Here are some points:
Array([0.6, -0.6, -1.0, 0.6, 0.8, -1.1, 1.0, 0.5, 0.5, 0.7, 1.0, -0.2, 1.1, 0.6, -0.5, -0.5])
Array([-0.3, 1.8, 1.1, -1.0, -1.0, 1.1, 1.3, 1.4, 2.0, 0.4, 0.7, 2.4, -0.7, 0.2, 1.5, -0.9])
Array([0.2, -0.2, 0.6, -0.4, -0.1, 0.8, -0.2, 0.2, -0.4, -0.1, 0.1, -0.6, 0.2, -0.2, -0.1, 1.2])
Array([0.3, -0.5, 0.4, 0.3, 0.8, 0.3, 0.7, 0.2, 0.1, 0.4, 0.8, -0.1, 0.8, 0.6, -0.4, 0.5])
Array([-0.5, -0.2, -0.1, 0.1, -0.3, 0.0, -1.3, -0.3, -1.2, -0.3, -0.7, -0.9, -1.1, -0.2, -0.2, 0.4])
Array([0.8, 0.4, 1.2, -0.1, 0.2, 1.6, 0.2, 0.9, -0.2, 0.0, 0.7, -0.7, 0.5, 0.1, 0.4, 1.7])
Array([0.5, -0.8, -1.9, 0.4, 0.6, -1.7, 0.7, 0.0, 0.1, 0.4, 0.5, -1.7, 0.8, 0.4, -0.7, -1.3])
Array([-1.4, -1.9, -1.1, -1.5, -1.2, -1.1, -1.1, -1.4, -1.5, -1.4, -1.1, -1.5, -0.9, -1.3, -1.9, -0.5])
Array([0.4, 1.4, -0.2, 1.7, 1.3, -0.6, 0.1, -0.3, 0.3, 1.5, 0.3, 0.4, 0.5, 1.4, 1.4, 0.9])
Array([-0.9, -0.8, -1.4, -1.0, -0.7, -1.4, -0.7, -1.2, -0.6, -0.9, -0.5, -0.1, -0.4, -0.8, -1.0, -1.7])
Array([-0.1, -1.0, -0.1, -0.6, -1.0, -0.4, -1.3, -1.2, -1.4, -0.7, -1.2, -0.7, -1.1, -1.0, -0.6, -0.3])
Array([1.2, 0.2, 1.1, 1.4, 1.6, 1.1, 1.7, 1.3, 1.0, 1.4, 1.8, 0.0, 1.8, 1.3, 0.3, 1.4])
Array([0.8, 0.0, -0.5, 0.9, 1.1, -0.2, 1.0, 0.8, 0.8, 1.1, 1.2, 0.6, 1.4, 0.9, -0.3, 0.0])
Array([-0.2, 0.8, -0.3, 1.0, 0.7, -0.4, -0.1, 0.3, 0.7, 0.9, -0.5, 0.9, 0.1, 0.7, 1.1, 0.1])
Array([-0.1, 0.5, 0.0, 0.8, 0.5, -0.2, -0.3, -0.6, -0.1, 0.8, -0.4, 0.3, -0.2, 0.5, 0.8, 0.0])
Array([-0.7, -0.6, -0.6, -0.6, -0.3, -0.3, -0.4, -0.6, -0.5, -0.5, -0.1, -0.1, 0.0, -0.5, -0.9, 0.0])
Array([1.1, 0.4, 1.1, 1.1, 1.5, 1.4, 1.5, 0.8, 0.9, 1.2, 1.7, 0.1, 1.8, 1.4, 0.6, 1.8])
Array([-0.3, -1.1, 0.0, -0.9, -1.1, -0.2, -1.7, -0.7, -1.2, -0.9, -1.2, -0.7, -1.4, -1.0, -0.8, 0.0])
Array([1.5, 2.5, 1.7, 2.7, 2.4, 1.6, 1.3, 0.7, 1.6, 2.6, -0.4, 1.0, 1.7, 2.5, 2.6, 1.8])
16 more points follow, each with its number after it:
Array([-1.4, -0.9, -1.4, -0.5, -0.8, -1.2, -1.3, -1.4, -1.0, -0.8, -1.2, -0.7, -1.2, -0.9, -0.9, -0.8]) 0
Array([-0.4, 0.5, -0.4, -0.3, -0.2, -0.3, 0.0, 0.1, 0.5, -0.5, 0.0, 0.9, 0.0, -0.3, 0.1, -1.4]) 1
Array([-0.7, -0.3, -0.5, -0.7, -0.3, -0.6, -0.4, -0.7, -0.4, -0.7, -0.3, 0.1, -0.2, -0.6, -0.8, -1.3]) 2
Array([1.4, 0.4, 1.9, 1.1, 0.6, 1.6, 0.8, 0.3, 0.7, 0.6, 0.9, 1.1, 0.8, 0.8, 0.6, 0.8]) 3
Array([-0.8, -1.1, -0.4, -1.8, -1.5, -0.2, -1.5, -0.5, -1.0, -1.7, -1.1, -0.6, -1.1, -1.7, -1.2, 0.2]) 4
Array([-0.7, -0.8, -0.6, -1.2, -1.1, -0.8, -1.1, -1.3, -0.7, -1.4, -1.1, -0.1, -0.8, -1.3, -0.9, -1.0]) 5
Array([1.2, 1.0, 1.6, -0.3, -0.6, 1.7, 0.4, 1.4, -0.9, -0.3, 1.0, -0.4, 0.3, -0.6, 0.9, 2.0]) 6
Array([0.9, 1.8, 0.4, 2.0, 1.8, 0.5, 0.6, 0.1, 0.8, 1.9, -0.4, 0.2, 1.0, 1.7, 1.9, 1.3]) 7
Array([0.2, -0.6, 0.5, -0.2, -0.5, 0.2, -0.6, -1.0, -0.7, -0.4, -0.5, -0.3, -0.4, -0.6, -0.5, -0.6]) 8
Array([-0.1, 0.0, 0.0, 0.4, 0.1, -0.1, -0.6, -0.9, -0.4, 0.2, -0.6, -0.3, -0.5, 0.1, 0.3, -0.5]) 9
Array([0.7, 4.4, 4.0, 0.3, 0.4, 3.3, 3.8, 3.9, 3.9, 3.0, 3.6, 3.9, -0.3, 3.0, 3.7, 0.0]) 10
Array([-0.6, -1.0, -1.4, -0.5, -0.6, -1.2, -0.6, -0.9, -0.8, -0.7, -0.4, -0.5, -0.3, -0.7, -0.8, -0.8]) 11
Array([-1.5, -1.5, -1.0, -1.2, -1.5, -1.0, -1.8, -1.4, -1.1, -1.5, -1.9, -0.9, -2.0, -1.7, -1.5, -0.5]) 12
Array([1.2, 2.1, 1.0, 2.4, 2.2, 1.1, 1.0, 0.6, 1.2, 2.4, 0.3, 1.3, 1.4, 2.2, 2.2, 1.6]) 13
Array([0.6, 0.5, 1.0, 0.8, 0.5, 1.1, -0.2, 0.7, -0.3, 0.7, 0.2, -0.7, -0.3, 0.4, 0.6, 1.5]) 14
Array([1.4, 1.4, 0.5, 1.2, 1.7, 0.6, 1.7, 1.2, 1.6, 1.4, 1.7, 1.9, 1.8, 1.4, 1.0, -0.4]) 15
Which two of these numbered points are nearest to each point below by angle, seen from the average point of the first points? Their numbers follow each, nearest first.
Array([0.7, 0.2, 1.2, -0.9, -1.1, 1.3, -0.1, 0.8, -0.2, -0.9, 0.2, 0.3, -0.3, -1.1, 0.3, 1.6]) > 6 4
Array([-0.5, -0.4, -1.0, -0.6, -0.3, -0.9, -0.3, -0.6, 0.0, -0.6, -0.1, 0.3, -0.1, -0.4, -0.6, -1.8]) > 2 11
Array([2.2, 1.9, 2.6, -0.9, 0.3, 2.7, 1.4, 2.4, -0.3, -1.3, 1.9, 0.2, 1.4, 0.4, 1.9, 3.1]) > 6 3
Array([0.4, 1.3, -0.2, 1.5, 1.2, -0.7, 0.2, -0.5, 0.3, 1.6, -0.4, -0.2, 0.5, 1.4, 1.5, 0.6]) > 7 13
Array([-0.3, -1.0, -1.2, -0.5, -0.3, -1.2, -0.2, -0.6, -0.7, -0.4, -0.1, -0.9, -0.1, -0.4, -0.9, -0.7]) > 11 0
Array([1.4, -0.6, 1.4, 0.8, 0.9, 1.4, 0.8, 0.4, 0.5, 0.7, 1.1, 0.9, 0.9, 0.7, 0.5, 0.6]) > 3 15
Array([1.7, 2.3, 0.7, 2.8, 2.4, 0.4, 2.1, 1.6, 1.5, 2.6, 2.1, 1.2, 2.2, 2.4, 2.5, 1.7]) > 13 15
Array([-0.2, -0.6, 0.3, -0.5, -0.4, 0.4, -0.2, 0.1, -0.6, -0.4, -0.2, -1.2, 0.0, -0.5, -0.6, 0.7]) > 4 12
Array([-0.5, 0.9, 0.3, -0.6, -0.2, 0.2, 0.4, 0.6, 1.0, -0.3, -0.2, 1.2, 0.0, -0.5, 0.6, -1.4]) > 1 2
Array([0.0, 3.0, 2.2, -0.6, -0.9, 2.4, 2.3, 2.6, 3.0, 1.5, 1.8, 3.6, -1.1, 1.2, 2.7, 0.7]) > 10 3
Array([0.1, 2.2, 1.5, -0.4, -0.2, 1.6, 1.7, 1.8, 2.3, 0.5, 1.1, 2.6, 0.0, 0.5, 1.9, -0.2]) > 10 15
Array([0.8, 0.2, 0.5, 0.7, 1.0, 0.1, 1.0, 0.5, 0.6, 0.8, 1.1, 0.9, 1.3, 0.8, -0.1, -0.1]) > 15 3
Array([0.6, -0.6, 1.0, 0.3, -0.4, 0.7, -0.4, -1.0, -0.4, -0.4, -0.5, 0.1, -0.3, 0.0, -0.2, -0.2]) > 8 9
Array([0.3, 0.3, 0.8, 0.6, 0.3, 1.0, -0.4, 0.6, -0.9, 0.4, 0.0, -0.6, -0.6, 0.3, 0.4, 1.0]) > 14 6
Array([-0.8, -0.8, -0.3, -0.8, -0.5, -0.1, -0.5, -0.3, -0.6, -0.7, -0.2, -0.3, -0.2, -0.7, -1.0, 0.1]) > 4 12
Array([-1.1, -0.3, -1.3, 0.0, -0.4, -1.1, -0.8, -1.1, -0.6, -0.2, -0.7, -0.4, -0.6, -0.4, -0.2, -1.0]) > 0 11
